In the data rows, the value 128 means zero.
Some points, one per row:
[137 152 132 120 169 159 115 183  86 132  83 127 155 238 103 140 153  93
 128  87  98 146 158 136]
[133  81 156 132 151  71  96 136 139 112 105 222 140 162 120 172 126  84
  87 147 156 104 190 133]
[ 72 103 124 104 141 122 123 124 119 117 131 196  66 115 112 100 126  43
 125 139 116 130 130 117]
[104 126 114 106 133 122 150 107 154 138  97 151  84 109 142  89 113  86
  99 112 111 170 142 163]
[149 150 196 115 117 190 145 165 165 139 107 139 175 171 150 120 124 188
 213 117 180 115 155 116]
[121 121  93 111 102 181 106  94 140 144  95 147 130 166 139 117 106  89
 127  83 161 196 180 169]
[159  50  92 199  64 169  96 118 126 200 128 146 101 103 110 184 126 100
 158 146 107 140  69 112]
[119  77  70 130 183 128 118 122 137 107 131 144 236  85  76 139  40  66
  67 129 200 195  93 129]
[131 162 147 144 144 100  66 149  56 103  93 140 132 207 113 125 162  94
  90 131  83 102 118 137]
[155  58 118 173 158  64  63 133 165 127 106 203  84 147 114 195 148  71
 127 136 148 126 157  81]
[120  89 126 150 158  72  62 127 140 100 152 193 134 147 137 137 106  95
  65 124 152 124 137 125]
[107  92 154 155  39 173 129 132 102 179 177 171 112 116  93 120 103  89
 149 141  86 111  73 113]
[101  93 162 134 144  64  63 137 118  91 166 216  99 160 117 123 112  78
  85 121 125  87 157 104]
[116 134 113 150 186 129 126 102 126 135 150 173 107  66 111 116 165 141
 116 211 162 135  95 128]
[105  62  59 133 183 101 109 116 120  92 133 154 208  87  87 143  40  72
  57 131 188 182  81 144]
[120  92  81 131 140 148 153 121 169 138  91 192 108  65 124 130 153  62
 125 170 166 177  95 104]
[130 103 175 125 130 103 154  93 125 111 138 113 146  67 125  77 140 105
  71 125  96  84 186 160]
[155 106 119 178  13 174  90 101  75 170 156 161 125 103 118 135 100 124
 135 154 102 125  41 137]
[127 127 146 163 110  55 179 115 169 105  94 157 104 179 149 102 125  71
 119 144 133 116  46 145]
[163 104 109  94 111 185 133 134 160 105 132 102 144 172 209 129 181 148
 220 144 197  81 187 151]
[116 166 141 122 167 117 146  99 129 141 146 167  82 113 111  87 144 143
 133 168 144 145 113 142]
[154  91 136 122  76 164 120 128 161 115 116 160 118 133 157 134 167 171
 182 165 194 104 104 131]
[152 132 156 153  86  67  44 107  98  91 132 216 105 155 116 145 119 102
 111 134 135 107 143 118]
[160 138 119 137 139 146 134 117 154 151 118 111 143 155 149  61 129  72
  88 120  87 178 137 156]
[133  56  63 153 155 111 141 133 133 110 137 189 189  50  95 125 109  80
  85 170 177 163  76  61]
[101 150 187 163 135 135 173 103 131 152 119 208 120 155  97 160 170 111
 115 134 113 143 106 138]
[ 93  77 104 133 141  72  93 131  70  89 174 195 149 121  82 104  80  64
  77 147 131 122 112  87]
[121 110  51 102 169 148 124 104 126 106 111 130 123 119 189 125 142  52
 151 137 160 138 174 165]
[104 124 141 170 125  50 176 127 148  96 107 164 106 174 140 112 118  73
 120 151 118 110  40 152]
[ 98 142 124 131 161 125 119 112 116 126  89 165 127 110 136 117  93 103
 120 119 125 161 135 158]
[144  85 142 166  36 184 138 129 120 202 136 165 167 133 109 153 114  97
 121 164 129 132 101 134]
[130 168 131 106 174 155 116 102  93 147 144 142  97 154 111 103 129 152
 142 135 132 151 174 178]
[144  69  67  91 195 101 143 145  69 107 113 171 140 118 107 124  66 106
 103 104 120 158 135 143]
[138 125 117 135 138 117 144 107 150 134 106 137 111 149 143  71 119  78
  98 122  77 174 111 173]
[163 156 133 177 138 101 111  96  51 150 152 132  92 154 106  92 144  64
 137 124 130  79 113 146]
[144  68  60  94 199 100 144 145  70 108 105 173 150 117 114 134  65 110
  99 110 124 166 138 151]
[135 182 187 124 216 136 104 189  85 127  68 135 189 216 122 120 129 111
 114  87 107 115 147 108]
[160 113 166 101 102 179 150 142 185 134  98 150 136 147 161 115 147 181
 192 128 194 116 135 124]
[108 116 152 111 109  92 190 106 131  94 161 162 128  92 101  85 125  77
 115 129 121 114 118 146]
[130 100 141 129 166 110  77 119 165 102 111 182 167 119 100 169  82  79
  94 121 182 146 146 144]
[ 99  93  86 149 162  72 123 131  96  99 154 178 179 117 106 106  53  99
  81 120 146 161  88 106]
[147 133 176 155  72 205 123 130 102 194 133 145 173 112 118 113  70 137
 159 108 107 127  96 117]
[147 116 142 183 144  81 125  97  93 173 127 153  51 161  84  99 127  68
 117  96 127 114  88 145]
[129  67 184 181 125 152 118 112 152 137 127 126 180 102 137  86 134  94
  59 161 130 160 135 153]
[129 116 114 196 139  61 125 126 141 105 129 129 149 197 166 117 125  73
  71 157 142 118  53 144]
[140 110 156  89  67 147 169 135 193 126 121 158  81 177 159  99 148 162
 199 119 172 126 115 141]
[141 127 140 130 162 150  98 160 119 128  81 132 161 193 117 124 179  84
  95 120 130 126 135 103]
[157  92 116 167  44 212 147 129 130 193 152 145 167  89 123 141 132  95
 165 161 128 133  86 106]
[134 153 175 200 127 112 122  98  84 179 145 119 111 143  71  77 114  93
  96  97 102 114 124 159]
[116 151 177 193 163  80 144 132 130 103  94 132 185 162 147 117  97 103
 108 146 128  96  86 145]
[101 105 119 105 133 125 141 120 139 137  95 187 103 137 131 123 132  53
 105 146 143 154 156 143]
[136  84 186 146 108 137 140 117 160 133 122 165 140 152 140  72 121  76
 101 130 150 177 106 137]
24 more points follow, each with its number after it:
[155  89 128  76 176 116 186 119  81  99 113 155 112  76 129 110 134 112
 118 120 100  96 159 183] 0
[132 102 128 191 181 103 123  99  92 155 126 156 107  90  75 116 120  70
  87 142 155 112  54 152] 1
[119  97 125 152 151  60  57 132 129 104 167 192 125 174 149 124 103  98
  57 118 141 122 140 123] 2
[135 103 131 142  26 170 163 115 136 188 154 162 100 116 120 103  97 109
 162 116  96 146  52 130] 3
[168  91 127 198 163  87  93  97  91 181 115 143  55 160  86 126 143  64
 113 107 138 111 102 134] 4
[142 114 192  80  95 177 129 153 160 129 135 148 110 180 149  92 150 150
 189 121 169  86 162 110] 5
[106 159 146 126 148  96 145 178 120 122 108 161 110 223 100 108 163  66
 125 111  92 137  91 103] 6
[116  77 220 142 103 153 114 141 135 128 171 173 128 156 100  63 147  27
 109 154 127 130 139  78] 7
[120 137 121 140 159 139 143  86 109 119 150 172  98 161 164 144 185  98
 137 120 126 116 117 154] 8
[126 174 139 138 121 179  81  77 118 155 163 122 141 179 111  94 128 153
 127 120 170 170 188 168] 9
[ 84 143 200 129 126 131 157 109 116 134 171 223  55 164  89 115 174  78
 130 116  91 117  93  96] 10
[105 163 189 157 117 168 146  91 125 147 136 196 117 175  98 139 154 118
 141  88 122 154 113 127] 11
[143 114  80  84 155 127 133 114  96 126  69 180  57 124 146 132 117  90
 140 117 116 167 133 178] 12
[151 122 127 150 108 183 101  92 142 147  89 113 167 172 129  96 108  98
 113  90 101 189 173 191] 13
[157  96 124 118 161 112  72 115 146  98 124 161 150 152 163 140 130  81
 121 108 172  94 218 133] 14
[106 142 122 137 194 136 116  99 123 131 148 159 118  83 101 120 145 130
 114 194 164 142 107 154] 15
[123 116 172 109  96 154 146 147 164 121 128 155 118 170 148 117 134 172
 201 125 168 107 129 135] 16
[137 138 124 144 152 153 157  90 128 133 132 171  94 156 150 157 205  85
 167 126 134 123 131 127] 17
[148  82 118 175  38 202 155 128 146 199 145 165 138  64 104 135 126 105
 158 161 123 151  38  93] 18
[124  91 152 141 114  94 160 113 121 110 149 167 155 110 103 127 160  63
  96 163 139  96 153 130] 19
[170 103 116 148 144 164 156 113 181 152  73 146 140  84 128  97 161  68
 118 161 109 169 109 126] 20
[117 115  77 103 147 133 117 113 142 135 119 155 107 146 157  94 109  65
  81 114 153 185 120 155] 21
[126 185 114 121 170 132 135 106 117 137 177 130 106 140 135  92 163 119
 156 170 147 131 159 142] 22
[129 154 143 146 132 175  84 162 116 135 103 118 191 241  99 133 159  80
 112  93 132 153 154 113] 23
Which of these numbered points is nearest to each point below, looking only along the 3 directions in which the first points spread most? Its number follows each.
[122 212 163 144 166 130 111 109  88 141 151 157 123 129 103 100 127 157
 145 165 138 139 133 137] > 8
[107 152 200 148 143 136 164  83 136 151 112 163  94 120 118 115 158 140
  91 101  78 133 129 169] > 11
[104 183 208 162 161 148 167 108 123 150 115 196 129 144 108 138 137 138
 137  98 106 146 102 131] > 11
[136 103 170 133  27 187 112 123  91 180 171 165  96 119  95  97 107  88
 152 129  85 102  89 101] > 3
[168 128 137 139  94 200 101  83 161 160  83 104 173 182 132  82 115  91
 110  78 118 196 189 182] > 9
[150  85 115 179  31 187 110 108 102 175 146 167 134  70 113 140 116 117
 138 164 113 128  37 123] > 18
[140 156 157 111 145 113  70 154  65 107  91 149 118 220 108 112 164  72
 101 121  99  99 124 115] > 6
[133 129 125 182 178  76 118 113  49 159 161 146  76 167 102  88 106  86
  79 103 107 112  73 169] > 4
[113 115 167 150 136 128 168  92 136 147 109 227 103 152 111 167 186  98
 104 147 138 134  98 140] > 7
[123  84 191 153  91 138 138 129 152 130 152 173 131 154 115  73 137  50
 114 147 137 165 106 108] > 7
[150 113 183 108  94 177 143 128 191 146 102  96 135 136 161  97 149 191
 154 124 147 106 188 163] > 5
[142  80 141 127  96 170 141 143 179 129 111 155 146 132 153 144 171 165
 170 171 196 108 128 133] > 16
[104  92 168 144  39 179 116 136  90 175 190 173  98 115  86 105 105  79
 150 137  77  92  84  95] > 3
[144  79 139 123  94 169 143 144 180 125 110 162 136 139 151 144 172 163
 177 170 200 108 116 131] > 16
[100 133 164 111 186 109  99 188  69 104 114 161 109 208  95 117 168  57
 110 127  76  83 132  95] > 6
[159 169 150 123 126 103  59 142  49 102  89 149 115 224 120 118 168  87
 100 128  96  99 112 123] > 6
[147 117 147 208 159  82 120 118  86 180 124 161  90 157  68 132 141  61
 116 134 133 107  96 128] > 4
[174 106 125 157  19 186  92  96  91 181 136 149 122 110 116 131  96 114
 140 137 115 135  63 141] > 3
[126 133 117 131 172 150 150  83 106 115 134 168 100 150 167 157 190  97
 154 122 131 112 132 161] > 22
[163  81 154 100  93 188 145 138 192 134 105 149 125 119 158 116 177 162
 178 155 196 106 131 115] > 16
[ 81 145 205 122 128 134 160 110 112 130 166 229  48 159  79 116 177  74
 143 118  88 107 100  93] > 10
[133 133 128 131 188 149 116 173 130 125  83 135 176 167 101 141 172  63
 102 141 138 137 106 102] > 0
[141 115 116 168  27 184 129 131 120 198 189 139 138 135 122 102  94 108
 126 125 103 160  51 115] > 3
[134 102 143 154 150 119 132  88 135 149 111 207  41 159 116 166 191  93
 127 116 121 139  90 116] > 7
[148 169 103 101 198 153 118  92 109 126 157 105 121 133 164  96 166 118
 154 167 167 112 197 162] > 9
[ 79 120 138  89 131 130 137 135 127 124 136 195  67 129 101  93 129  33
 140 132 113 140 140 102] > 19
[117 190 154 131 174 129 141 107 108 155 147 126 102 105 100  92 137 159
 119 164  99 142 161 173] > 8
[148 132 167 160  71 201 135 129 112 197 130 149 171 109 121 114  71 142
 163 104 109 140  86 124] > 3
[141 108 155  86  68 146 173 133 196 126 117 160  82 175 157 102 144 162
 201 118 171 125 112 141] > 16
[102 116 166 166 137  67 145 137 123  96 118 163 129 179 126 119 134  55
 107 171 122  75  82 131] > 4
[161 126 135 167   8 191 101 105  86 178 150 153 141 107 100 131  94 115
 153 143 108 142  53 130] > 3
[ 90 118 112 134 147 127 137 104 141 136  94 144 110  76 134 105 113  97
  91 138 104 162 145 171] > 15
[102  91  78 137 134  75 149 133 125 106 164 180 159 118  93 102  68  75
  90 125 149 177  79  98] > 1
[120 107 148 105  69 136 165 138 182 116 128 165  84 171 151 117 141 164
 201 128 162 121  99 149] > 16
[172 125 129 117 136 163 112  87 151 141  62 118 151 128 128  90 105  75
  93 116 117 183 136 196] > 12
[144  76 131 150 130  92 139 107 129 115 146 146 120  98 113 126 163  68
 111 144 125 104 146 118] > 19
[137  88 136  88 168 131 153  92 124  91 122 123 177  73 113 111 104  80
  79 122 160 118 149 194] > 21
[117 169 204 146 173 148 153 102 115 144 101 204 125 147 123 135 137 145
 134  89 122 139 104 136] > 8
[163 101 119 109 174 102  83 117 136  92 124 156 135 149 184 135 147  80
 133 116 156  75 227 131] > 14
[158  91 165 177  72 135  60  90  89 108 133 161 147 153 139 100 130  87
  84 163 144 156 102 154] > 7
[146 142 138 193  87  61 100  94  95  79 103 152 129 173 148 128 127  89
 102 175 134  91  46 159] > 4
[145  95  83 133 114  77  82  98  72  89 139 177 153 114 108 109  72  93
  75 136 157 147  94 117] > 1
[124 112 127 148 189 124 109 174 109 118  84 162 159 160 112 145 188  77
  91 158 127 110  95  95] > 0
[113  75 148 163 150  57  79 133 137 107 119 228 146 160 113 189 129  81
  81 162 156 103 171 131] > 2
[121  84 138 136 176  67  98 143 111 104 105 221 123 149 122 182 109 105
 104 133 131 106 174 153] > 2
[ 88  70 110 135 154  80 108 134  90  95 173 181 157 101  84  95  80  70
  72 141 128 122 117  85] > 1
[129 112 171 124 103 172 135 130 176 133 111 100 148 129 153 115 137 188
 153 133 148 108 166 174] > 16
[108 107  91 107 134 109 149 113 157 134  89 186  54 127 138 116 124  66
 136 117 135 178 111 143] > 15
[124 174 152 107 195 128 136 107 103 153 136 128  87 110 111  84 135 163
 116 153  97 134 176 183] > 23
[153  89 119 220 178  67  94 102  80 173 116 150  50 143  78 143 143  66
 114 125 125 101  83 136] > 4
[150 126 128 158  98 192  95  86 149 149  96 107 177 177 127  92 107  96
 109  89 110 194 176 188] > 13
[106 150 164 112 174 127 113 185 107 117 109 146 138 210  81 116 161  45
 112 119 102 115 123  92] > 6
[190  64 124 120 101 160 106 134 182 144  84 138  82 172 162 164 183 151
 201 138 194 116 146 120] > 16
[118 145 176 113 158 136  90 169  97 124 106 129 137 228 104  99 167  70
  98  99  89 101 165 102] > 6
[164 127 144 119  48 149  83 113 114 100 121 148 104 172 163 131 155 178
 188 152 174  93 121 152] > 16
